Rows are one point carried round by a steady rotation, each followed by how many steps it has turned.
The counts run from 0 to 718.
[  9   3  23   3  -6  -2   1 -21   2 -17   8   5 -20  28   0  11  -4  14
  -2  18   1  -9 -21 -16 -10 -29 -48   3   3 -20   9  -2  25  14  -2   8] : 456
[ -2  -5  22  27   0   2 -20 -35  -3  21 -20  18  -6   5  28  -7  25  -3
  10   3   0   4  11   2  -1 -27 -16  -7 -14  -2 -10 -19  19   1 -15 -27] : 701
[-16 -19   6  18   7   2  10 -12  12   1 -12  25 -13  22  38   5  23  -9
  -4  19  -9  -9   9   6   4 -21 -17 -12  -1   4 -22 -12  20  27 -18  -6] : 492
[-16  -6  13  16  -4  13 -16 -22   1  13  -7  27  -5  21  20 -10  14   6
  27  16   1   8 -10   2   0 -30   5  -9  -1  11 -12 -21  39   0 -19 -12] : 237
[ 18 -14  17 -13 -12   2  -1 -27   7 -11  13   9  14  18 -15   5  -5  38
  14  20  -3 -25  -7  -4   1 -25  -1 -13  27 -33   3  14   5  -6   7   9] : 595
[-17  10   7  13  11   5   9 -31  -6 -14   1  29   7  30  15 -10  20 -11
   3 -10  -9  12   1  -7 -18 -28 -26  15  -3 -26  -4  -8  23   5 -27 -11] : 677
[ -5 -22   2  19  -2 -15  17  12  16  -8  -1   7   2  20  18  11  12  25
  21  41 -13 -13   6 -11   2 -12 -22 -20  10 -22 -17   4  12  13   3 -10] : 321
[  9  -5   1   9 -12  -6 -10 -31   4   4  -9  -2  11   0 -17  12  -1  17
   8  22 -11 -18  10  -7   5 -31 -23  -7  10 -47  10  11  11 -17   9 -15] : 122
[  2 -20  27  11   6  -2   7 -18  -3   1  -7  25  -3  15  31  -7  34  12
   6  -2   2   3  21 -13  -7  -4 -30  -4  11 -20  -8   8  -8  11 -26 -18] : 659
[ 15 -21  37   0  -1  11  -1 -20   7   8   4  15 -30  20  25   1   7  20
  18  19   6 -20 -11  -2   3 -18 -36 -15   5 -10  -7  -3  18  15 -11   7] : 454
[ 12 -20  11  -2 -22   8 -11 -23  15   8 -13  19   6   4  -2  10  10  24
  24  37  -6 -27  -7  -7  15 -19  10 -17   8 -27 -11  11  12  -2   8  -2] : 583
[-20  12   2  21   1  -1 -12 -21   1   2  -6  20   0  24  18  -8  10  -6
  18  13  -6  14  -7  -9 -11 -39 -15  -3 -12  -3  -5 -22  41  -1  -8 -16] : 238
[  1  -3  20  13   4  -6   0 -40   8 -17 -12  17  -6  17  -1  -4  25   9
 -20   1   2   9  15 -22 -11 -12 -28  10  19 -31  10  18   1  15 -15  -8] : 657
[  3   1   6  23   3   3   1 -52  -5 -15 -13  21  -6  16   4   2  22  -6
 -23  -6   1  11   9  11  -2 -29 -12  27   8 -22   2  -9  18  12 -15 -16] : 214
[ -2   5   6  16 -22   3  -7 -11  11  -8  -5   3  18  20  -1   7  10  13
  28  28 -20 -20  -7 -21   7 -28 -20  -8  -7 -42   3   5  11  -5  13   3] : 585
[-16 -22  17  19  -7 -15 -24 -28  27 -21 -10  13 -14  12   8  -3  24  27
   1  14  -8  16  14  10  14 -15   4   0  24   2   5  -6  21  16  -8 -12] : 516
[ -6 -16  -2   5  -5 -23  -7 -34  -4 -18  -6  29  22  20 -11  -4  -6  27
   8  13  -3  -7  -2  10 -15 -31  29 -11  22  -7 -18  -7  24   6   6  -7] : 549
[-26 -32   5  14  11  -7   1 -17  19  -4  -9  17  -4  12  27   2  15   8
  -5  10 -12  -5  23  25  10 -29  -3 -14  17   3 -14 -12  19  22 -14 -18] : 32
[ -7  11  16   0  -7  10 -13 -49  -6   2  -6   6   7  18  -9  -4  -8   0
  -8  -8  -1 -18   3  -9 -11 -49 -27  -7   5 -23  16  -4  19  -4   1   0] : 427
[  1 -16  15   6   0  -5   7 -37   8 -21  -2  10 -19  17   4   7   5  -1
 -25  -2 -14 -16   3  14   7 -34 -40  11  10 -22  10  -5  11  25  -1   0] : 473
[ -4  15  -6  31 -20 -14   3 -25 -12 -18  -9  18  44  29  -5  -6  11  11
   5  13 -10 -13   8  -6  -9 -34  -1  -7   4 -18 -13  -6  -3   0  13 -15] : 88
[ -3 -11  25 -10  -2  13 -15 -51   0  20  -9  20   1  13  -3  -8  -6   8
  -3  -4   6 -17   6  -3 -12 -43 -13 -21  14  -9  12   4  14  -1  -7   0] : 428
[ -5   0   9  22  -4  -2 -25 -57   4   7 -26  23 -10   4  -5   3  11  -4
 -14   5   8  10   7  -7 -12 -26  -5   0   6  -7   9 -11  28   6 -12 -20] : 699
[-15  -6   8  10 -10  -8  14 -17  13 -24  -5  24 -16  30   4   5  10  -4
 -21  22 -17  -8 -23  -5   0 -24 -36   7   6 -21   8   0  12  29  -6  -5] : 9
[ 10 -17  18  30 -15 -17 -12 -38  13 -27 -13  17  -1  14   3  -2  22  33
  -4  14  -3   4   9   6   3  -6  12   4  22  -3 -12  -7   7  25   7  -9] : 524
[ -4 -23  17   7  13  10   7 -11  11   9  -2  27 -20  14  27   6  28  12
  12  16   5  10   9 -12  -5  -7 -29  -5   9 -25  -8   5  20   7 -32 -13] : 191
[ -9   9   0  12   7   1 -14 -35  15 -14 -14   8  16   6 -12  -1  15  14
  15   6  -5  10  18 -20 -17 -24   0   1  12 -35   1  11  30 -13 -12  -6] : 377
[ 15 -25  28  11  17   0   2 -32  -4  -7   6  26 -20  12  19  -6  20  29
   5  -7  11   6  11   4  -9 -14  -9   5  21 -12 -12  -4  13  10 -23  -9] : 203
[  1  10   6  31  10  13 -10 -27 -13   9  -1   7   0  12  23  -6  20   1
   4   2   8  10  20   8  -3 -39 -16  -1   2   0 -10 -24  28  -5 -19 -27] : 693
[ 10 -14   4   5  10   7  17 -40  -4 -12 -11  44  -7  13   3   5  20   7
 -16   7  13   7  -4  -5 -20 -12  -5  11  19 -29 -13   8  18   7 -27  -9] : 670
[  9   7   8  10 -16   9  -4 -41  -9   0 -17  29  16  11 -17  -4  20   7
   4  13   7   6  -7 -17  -9 -18  -9  11  11 -42   6   6   6  -9  -7 -20] : 398
[ 11  -7  25   3 -13  18 -11 -29  -4  28  -7  13  -7  16   5   3   6  11
  -1  21  21 -15   1  -9   2 -33 -21 -27  23   5   4  -1  10  -1  -6 -12] : 437
[ -4 -19  15   1 -14  -2  -5  -6   5   7   0  17  14  16   9  -3   5  23
  42  28 -18 -17  -1 -15   4 -20 -10 -23   0 -30  -7  14   3  -5   6  -2] : 588
[ -6   3  19  11  11  -1   2 -34  13 -28   4  15 -13  22   5   1  17  10
   1  -3  -5  12   5 -18 -13 -18 -31  18   6 -36   6   2  25  11 -21  -1] : 197
[-10 -19  17  12   4  -3 -21 -35   3  14 -10  28 -17   7  20 -11   8   6
  26  10  -5   4  -5   4  -8 -30   1 -14  -7   2 -14 -20  37   5 -10 -16] : 241
